Each path below is one point turned by a fixed rotation once a step. After each direction that follows a path, write how fast that rotation turns it, in degrees a step (0 if it stays still).
Each turn is a multiple of 5 degrees from 10 to 175, or 0.
Each row of a path follows its step; steps can be skipped.
Rotation 1:
step 0: [-3.61 -1.54  2.17  1.01 -1.73  1.40  0.63  2.59  1.85 -3.34 -0.03 -2.13
 -3.14  3.00 -1.86 -1.04 -5.41  1.48  1.22 -1.43  1.10  2.36 -1.17  1.18
  0.51  0.90  2.09 -0.52 -0.85  0.18  0.24 -1.34 -2.57 -0.86  1.85  1.16
  0.00 -0.71 -0.46  0.87 -0.29  1.57 -2.67  0.43  3.20  0.27 -0.09  0.70
 -1.16  0.66  1.21  0.13  1.37  0.72 -5.05  0.44  3.69  1.01]
step 1: [-1.47  0.47  2.04 -0.35  0.00 -1.03  0.32  5.55 -1.27  0.91  1.19 -0.85
  0.31 -1.01 -2.23  0.91  0.52 -2.66  3.39  1.70 -1.75 -1.15  0.56  0.93
 -1.11  2.30 -1.19  0.68  2.68 -0.05  0.13 -1.26 -0.49  1.43  3.36 -3.33
 -0.94  3.52 -3.15  2.39 -1.67 -0.09 -0.53  2.25  3.76  0.04 -2.11 -3.53
  1.23  0.98 -1.09  0.78  0.61  1.45  1.99 -0.63  1.15 -2.98]
step 2: [-4.06  0.47 -0.96 -0.84  0.41  0.19 -0.17  5.03 -1.26 -0.37  3.75 -2.39
 -1.49  0.24  2.07  2.40  1.34 -3.97  0.02 -3.09  1.05 -1.64  1.07 -0.18
  0.37 -1.31 -3.01  4.42  2.02 -1.47  0.88 -0.02  0.45  4.26 -1.78  0.74
  0.84 -2.07  1.34 -0.91  1.30 -1.49 -0.66 -1.49 -1.75 -0.30  0.26  3.15
 -0.11 -0.23 -2.60  0.87 -0.20 -1.71  1.03 -0.71 -0.19  0.57]
step 5: [-1.63 -2.08  2.05  0.32 -0.74 -2.21 -1.64  4.46 -1.34 -2.06  4.01  1.20
 -1.22  1.37  2.21  0.11 -1.08  2.38  2.32 -3.12  0.57 -0.84 -6.67 -1.79
  0.29 -0.24  2.55 -2.34  1.03 -1.83 -0.63  2.53  0.56  0.54  1.13  1.00
  2.80 -1.23 -0.59  1.81  0.30  0.00 -0.59 -2.56  0.16 -2.63  0.46 -1.22
 -0.79  1.92  0.79  1.85 -0.07  1.82  0.13 -0.44 -0.53 -0.27]
step 6: [-1.79 -1.22 -0.56 -1.08  1.41 -5.16 -2.14  2.45  1.27  0.36 -1.44  1.44
  2.30  1.44  1.29  4.29 -2.20  0.43  0.48  0.97 -0.54 -3.56 -1.69 -1.79
  1.18  3.24 -0.05  0.33  2.56  1.51  2.38 -0.90 -3.66  1.51  1.07  0.92
 -1.04  2.48  2.09 -1.26  0.95 -1.86  0.63  1.13  0.58  0.25 -0.79 -2.48
  2.54 -3.84 -1.50 -1.65  1.44 -1.27 -0.46 -0.46  1.09 -1.42]
step 7: [-0.55  0.70 -1.14 -1.52  1.74 -0.30 -0.06 -0.44 -0.11 -0.02  0.47 -1.24
 -1.67 -2.59  0.20  2.30 -2.32 -1.68 -0.26 -1.78  0.40  1.45  1.02 -0.67
  0.46 -2.49 -0.64  2.91 -2.35  1.40 -1.85 -1.48  0.07  2.51 -0.12  2.57
  0.54  2.14 -0.55 -4.82 -2.29  1.38 -0.54 -4.28 -1.31  1.11 -1.33 -0.87
  3.44 -1.00 -4.25  2.95  3.35  1.90  0.07  1.45 -2.76 -2.09]
step 8: [ 2.77 -0.99 -0.64 -0.54  0.19  0.04 -0.62 -0.71  1.36 -5.64  2.06 -1.50
 -0.42 -0.84  3.77  1.77 -2.63  0.66  0.61  2.52 -0.57  2.80 -3.43  1.35
 -0.63 -0.70 -3.53  2.61 -1.89 -1.00  2.87 -2.32  0.04 -0.22  0.71  2.19
 -0.16 -0.99 -0.96  2.81  1.07  4.80 -1.34  0.38 -0.99 -0.17  1.03 -1.24
 -1.57  1.67 -0.94 -1.53 -0.79  2.67 -0.96 -0.58 -1.47  0.91]
step 9: [ 0.01  1.33  4.27 -0.15  0.55 -0.23  0.58  2.62  0.34 -3.37 -3.73  1.37
  0.84 -0.31  0.04  0.83 -1.46 -0.03  3.22  3.13  4.33 -1.03 -2.21 -1.67
  0.73 -0.21  0.03  0.82  1.70  0.46 -3.94 -3.49 -1.52 -1.71 -1.72 -0.59
 -2.34 -0.19  1.07 -0.49  2.63 -1.48  1.38  1.16  1.45 -0.03 -3.01 -0.84
 -1.86  4.87 -0.43 -0.49  1.45 -0.03 -1.02 -0.59 -0.06 -0.36]
step 10: [-1.28 -2.67 -2.40 -2.72 -0.33 -3.61 -1.08  1.15 -2.28  1.30 -2.41  0.56
 -3.61 -2.93 -0.97  0.87 -3.46 -2.84  0.37 -0.76  1.15 -0.71 -0.05  0.26
  0.34 -0.35  0.04 -0.52  3.53 -1.74  0.43  1.72 -1.02  2.80 -1.10 -3.45
  3.54  1.36  0.34  0.65 -0.06  1.04  1.35 -4.15  1.78 -2.35 -0.78 -0.78
 -0.02  4.04  1.10  1.44 -0.47 -0.13 -0.26 -1.79 -1.59 -0.01]
Speeds:
[-0.16  0.74 -0.02  0.46 -0.45 -0.05  0.13  0.05 -0.34  0.47 -0.14  0.47
 -0.45 -0.52 -0.68  0.63  0.60  0.52  0.08 -0.95  0.90 -0.48  0.23  0.98
  0.00  0.01 -0.18  0.75  0.15 -0.73 -0.76  0.23  0.69 -0.10 -0.52  0.04
 -0.47 -0.30  0.93  0.16 -0.13  0.16 -0.64 -0.56  0.22 -0.53  0.63  0.06
  0.26  0.08  0.01 -0.93  1.63  0.36 -0.30  0.29 -0.66 -0.71] -> 140
[-0.15  0.09  0.18 -0.24 -0.79  0.08 -0.58  0.20 -0.10 -0.16  0.85  0.49
 -0.01  0.58  0.47  0.43  0.00 -0.17  1.34 -0.51 -0.69  0.25  0.22 -0.97
 -0.21 -0.75  0.27  0.38 -0.42 -0.39  1.28  0.85 -0.30  0.16  0.82  0.08
 -0.70  0.19 -0.13 -0.56  0.08 -1.14 -0.18  0.54  0.11 -0.57 -0.17  0.04
  0.44  0.55 -0.80 -0.48  0.77  0.24 -0.23  0.77 -0.39  0.35] -> 20
[-0.25  1.03 -0.18 -0.91 -0.27 -0.89 -0.58  0.62 -0.45 -0.41  0.32 -0.24
 -0.51 -0.28 -0.51 -0.05  0.87  0.97 -0.08  0.06 -0.26 -0.07  0.28 -0.03
  0.39  0.24  0.21 -0.14 -0.91  0.02  0.41  0.27  0.80  0.13 -0.89 -0.21
  0.49  0.38 -0.53  0.13 -0.15  0.70  0.85 -0.71  0.49  0.50  0.01  0.42
 -0.09  0.50 -1.33 -0.47 -1.14  0.05 -0.07  0.71  0.10  0.09] -> 125
[ 0.30  1.32 -0.37  0.25  0.21  0.35  0.80  0.56  0.31  0.23  0.19  0.31
 -0.17 -0.30  0.52  0.45  0.28 -0.49 -0.43  0.37  0.69  0.55  0.33 -1.03
  0.62 -0.58  1.00  0.13  0.37  0.27 -0.43 -0.40 -0.67 -0.10 -0.14  0.55
  0.49 -0.63  0.54 -0.09 -0.45 -0.64 -0.15  0.17  0.46  0.85 -0.69  0.25
  0.06  0.37 -0.28 -0.66  0.05 -0.35  1.40  0.51  0.59 -0.66] -> 145
[-0.28 -0.26 -0.68 -0.20  0.37  1.15 -0.08  0.07  1.12 -0.84  0.57  0.59
  0.35 -0.03 -0.56  0.45  0.06  0.76  0.51  1.02 -0.57  1.15 -0.17  0.65
  0.14 -0.56 -0.32 -0.11 -0.51 -0.22 -0.20  0.34  0.48 -0.66 -0.48 -0.16
 -0.28  0.07  0.19  0.04  0.52 -0.03 -0.03 -0.77 -0.53  1.23  0.22 -0.20
  0.34  0.60  0.47  0.16  0.86 -0.86  0.25 -0.06  0.16  0.46] -> 80
[ 0.67 -0.20  0.18  0.02 -0.41  0.51  0.42  0.87 -0.62 -0.44  0.22  0.56
 -0.83  0.39 -0.17  0.12 -0.23  1.00 -0.44 -0.22 -0.92 -1.21 -0.74  0.23
 -0.55  0.30  0.36  0.22 -0.23  0.53 -0.54 -0.30 -0.23  0.19  0.21 -0.09
 -0.49  0.91  0.80  0.44 -0.68 -0.29  0.00  0.52  0.59  0.18 -0.45  0.07
 -0.97  1.32  0.49  0.25  0.08 -0.12  0.57 -0.40 -0.09  0.67] -> 85
